In the rows, zero is written as 128.
Each path is a new rotation, seen through one point. The rows after it are directions, each followed by how far the rotation turns it, in deg/step (0 if it stays put).
Each turn is a multiple of 5 degrees from 10 to 175, or 0.
Each row of a path follows its step; steps can be skipped.
path 1
step 0: [128 127 120 135 133 111 123 127 123 120 131 135 113 132 133 136 137 135
 123 124 138 132 131 134 138 128 134 126 123 112 128 130 116 130]
step 1: [118 127 132 126 128 123 129 144 128 127 128 139 132 130 118 121 127 122
 127 144 135 127 123 144 124 127 130 113 131 133 129 133 139 119]
step 2: [125 135 120 118 134 118 132 117 121 121 132 135 135 126 129 142 119 126
 141 117 132 130 121 129 139 120 117 124 127 126 126 116 132 132]
step 3: [130 130 142 137 141 131 130 134 134 125 141 132 116 135 122 128 137 142
 119 124 125 123 119 135 139 127 125 117 126 129 127 134 122 127]
step 4: [130 134 124 130 135 126 147 125 125 130 114 132 126 138 120 121 113 127
 137 138 135 127 118 130 119 130 125 128 129 133 114 128 134 124]
step 5: [131 136 128 118 131 125 126 124 127 122 131 132 118 114 124 133 134 127
 136 110 125 117 120 133 134 136 139 131 121 137 122 123 122 136]
step 6: [124 131 129 149 129 117 135 119 136 132 133 123 124 133 116 132 138 122
 127 137 131 127 124 126 122 134 128 116 122 129 129 144 121 127]
step 7: [121 121 132 122 125 122 145 133 119 119 126 122 123 119 122 127 118 120
 136 132 126 130 129 131 127 115 139 132 116 134 120 125 140 130]
step 8: [131 139 123 143 128 132 116 121 135 124 137 116 131 123 134 133 127 122
 131 115 135 124 118 137 141 122 131 127 122 139 133 130 128 126]
step 9: [114 123 139 135 133 133 151 122 141 131 135 122 136 124 121 122 126 130
 119 135 123 127 126 120 131 133 123 128 129 134 128 131 135 127]
step 10: [143 131 129 126 124 134 135 117 129 129 112 120 112 123 133 127 116 125
 125 121 126 135 120 129 132 118 132 138 119 123 124 122 132 131]
[129 126 123 129 130 125 129 127 129 131 134 126 127 127 131 130 129 132
 130 125 125 127 128 131 126 130 127 128 129 129 131 125 128 126]
125
[130 128 129 129 130 126 130 127 127 122 127 130 129 124 129 127 128 128
 129 124 128 129 129 124 123 127 128 129 128 125 126 125 132 127]
140
[127 128 131 128 133 128 125 127 127 130 128 129 128 128 129 128 125 130
 124 128 127 129 123 127 130 127 123 131 126 129 129 127 132 126]
55
path 2
step 0: [134 125 124 123 127 135 129 123 126 131 123 123 128 123 132 119 130 131
 133 129 128 134 118 121 132 124 135 125 120 117 116 121 121 135]
step 1: [136 130 126 130 120 127 129 127 128 131 128 127 132 120 126 128 127 133
 139 122 127 121 132 120 140 132 132 119 123 127 113 119 135 129]
step 2: [131 130 120 126 122 135 130 130 125 125 126 120 118 128 128 130 125 135
 126 122 135 123 131 123 140 125 127 122 112 120 126 132 133 133]
step 3: [126 127 128 124 127 135 129 131 121 134 129 124 124 123 118 128 132 128
 131 130 115 118 121 121 137 119 123 125 117 124 128 127 137 124]
step 4: [129 132 124 123 127 137 125 124 126 133 136 131 121 125 125 131 142 132
 126 138 127 126 123 121 134 127 131 129 113 130 121 127 122 134]
step 5: [130 136 128 130 128 130 129 124 127 134 128 130 131 124 131 133 130 132
 126 145 126 122 137 114 131 126 127 130 123 121 117 121 137 126]
step 6: [128 128 126 121 120 136 130 127 126 132 130 136 121 121 124 130 130 123
 121 132 142 127 131 116 133 127 126 129 128 120 118 136 136 126]
step 7: [137 132 134 123 131 138 136 130 127 131 124 131 119 118 117 126 125 122
 127 134 123 124 135 130 136 121 132 137 126 122 123 131 132 124]
step 8: [135 134 135 125 132 132 131 131 122 136 122 133 122 130 127 117 132 117
 127 132 130 132 124 118 135 128 132 128 120 122 119 129 117 128]
step 9: [135 137 137 126 128 135 140 123 124 129 121 127 135 127 125 132 129 126
 140 129 128 130 132 120 130 135 128 129 122 130 111 128 129 127]
step 10: [130 130 123 118 125 138 132 127 126 120 114 124 129 126 128 119 131 128
 130 128 138 127 132 124 133 136 120 128 122 115 121 127 128 131]
[129 130 127 129 127 126 129 131 124 128 127 130 122 128 124 126 125 128
 130 129 125 128 127 127 124 127 129 127 125 129 133 132 127 128]
80
[131 127 132 129 130 129 130 126 129 130 127 130 125 127 128 127 126 124
 127 127 130 132 129 128 124 126 133 128 133 126 125 127 128 126]
40
[129 131 128 130 128 129 128 126 133 125 128 128 128 125 129 126 128 128
 127 124 130 122 128 126 126 131 128 127 129 125 130 132 133 129]
85
path 3
step 0: [132 130 126 128 136 139 132 122 128 129 141 118 125 123 125 116 134 124
 122 133 127 133 121 115 129 127 140 123 123 114 135 135 130 120]
step 1: [122 120 125 136 121 136 133 127 138 129 119 124 116 129 131 115 132 132
 124 123 124 127 141 124 140 127 128 126 134 128 137 135 114 122]
step 2: [112 121 142 129 118 128 131 134 126 112 121 119 129 124 127 136 119 122
 125 126 126 135 127 115 131 128 123 122 126 124 131 123 128 122]
step 3: [128 131 122 132 120 129 135 131 141 128 138 126 138 123 136 133 122 125
 118 109 132 129 130 123 117 125 123 134 118 124 125 129 125 123]
step 4: [128 129 129 132 138 127 134 131 138 113 130 139 126 116 131 118 140 130
 119 132 125 121 124 123 126 127 132 128 121 115 122 130 135 121]
step 5: [132 131 126 141 121 134 139 124 133 133 114 119 120 124 117 109 126 130
 123 133 127 129 130 124 125 136 128 125 117 130 127 126 126 128]
step 6: [116 133 138 134 122 139 136 129 119 119 131 123 115 119 134 126 123 133
 133 119 132 127 130 130 129 133 123 131 128 134 141 128 136 121]
step 7: [123 120 132 132 122 135 126 133 131 135 131 134 132 129 128 134 134 136
 127 111 135 128 113 115 122 135 129 126 121 127 132 117 122 119]
step 8: [122 127 118 126 130 126 140 124 127 123 122 125 131 123 138 132 138 133
 122 127 126 132 126 119 118 129 150 136 124 121 128 136 129 122]
step 9: [129 125 123 130 118 124 139 126 131 120 125 131 119 129 126 104 128 128
 125 127 132 133 128 117 126 113 133 128 133 128 128 118 128 131]
step 10: [119 128 139 133 128 135 125 133 133 131 124 110 122 121 142 117 119 128
 124 125 132 136 130 133 124 128 131 117 131 127 124 122 137 120]
[130 127 129 131 131 126 126 127 128 129 129 125 128 129 128 120 127 131
 127 130 130 127 128 129 126 128 126 127 128 127 128 132 134 128]
70
[130 130 126 133 127 130 126 127 128 127 127 132 131 129 130 125 128 124
 130 132 129 127 130 128 128 127 133 128 126 124 131 127 127 129]
85
path 4
step 0: [121 130 139 121 122 127 135 132 120 131 125 141 127 126 118 138 133 126
 118 116 134 127 122 122 123 127 135 133 133 129 127 125 126 128]
step 1: [129 119 125 116 127 117 135 126 133 125 122 122 122 127 134 138 131 119
 135 129 126 128 130 126 133 119 128 117 136 119 125 129 134 125]
step 2: [123 127 132 128 127 132 133 131 128 131 126 124 126 127 129 136 119 125
 117 118 130 123 129 132 132 143 138 129 134 135 128 119 141 134]
step 3: [133 118 122 123 119 127 131 133 128 131 136 122 123 122 135 117 133 128
 133 128 141 130 136 126 140 128 128 121 130 119 134 125 130 133]
step 4: [136 134 128 134 138 132 125 131 126 127 130 134 116 127 130 125 129 120
 119 132 133 138 127 137 131 142 128 135 133 129 123 124 136 126]
step 5: [133 126 138 133 126 127 135 130 130 122 133 135 138 127 125 122 139 128
 128 119 132 142 133 129 137 122 130 124 117 119 131 130 128 128]
step 6: [128 142 125 127 125 122 128 122 119 122 132 135 127 133 129 142 134 116
 128 138 123 136 121 129 132 130 126 132 130 129 133 122 131 125]
step 7: [124 122 136 129 128 125 132 131 130 138 127 136 133 129 124 137 133 114
 132 113 126 126 142 130 132 120 125 127 127 136 132 128 123 129]
step 8: [126 121 129 116 128 119 135 118 116 131 133 129 131 126 137 136 125 123
 133 133 135 128 126 119 119 137 124 128 131 129 128 122 137 124]
step 9: [128 119 121 129 134 129 135 132 138 133 113 135 128 131 126 129 130 126
 116 122 139 123 135 125 133 127 125 130 138 130 135 126 132 129]
step 10: [130 133 133 116 131 134 137 133 118 125 131 126 126 118 133 124 126 126
 128 123 141 128 116 126 130 129 128 117 133 121 123 131 136 128]
[126 125 128 125 127 130 129 128 129 127 126 124 125 127 127 129 130 130
 125 127 130 123 125 131 125 127 130 127 132 125 127 130 131 130]
40
[122 128 126 126 130 128 129 130 133 129 127 126 127 130 130 127 127 130
 131 127 133 131 127 128 129 132 126 126 128 131 127 125 128 129]
55
[123 130 124 131 131 127 125 125 129 129 128 128 126 126 129 128 129 126
 123 127 125 128 128 128 127 130 127 126 129 126 130 125 129 125]
155
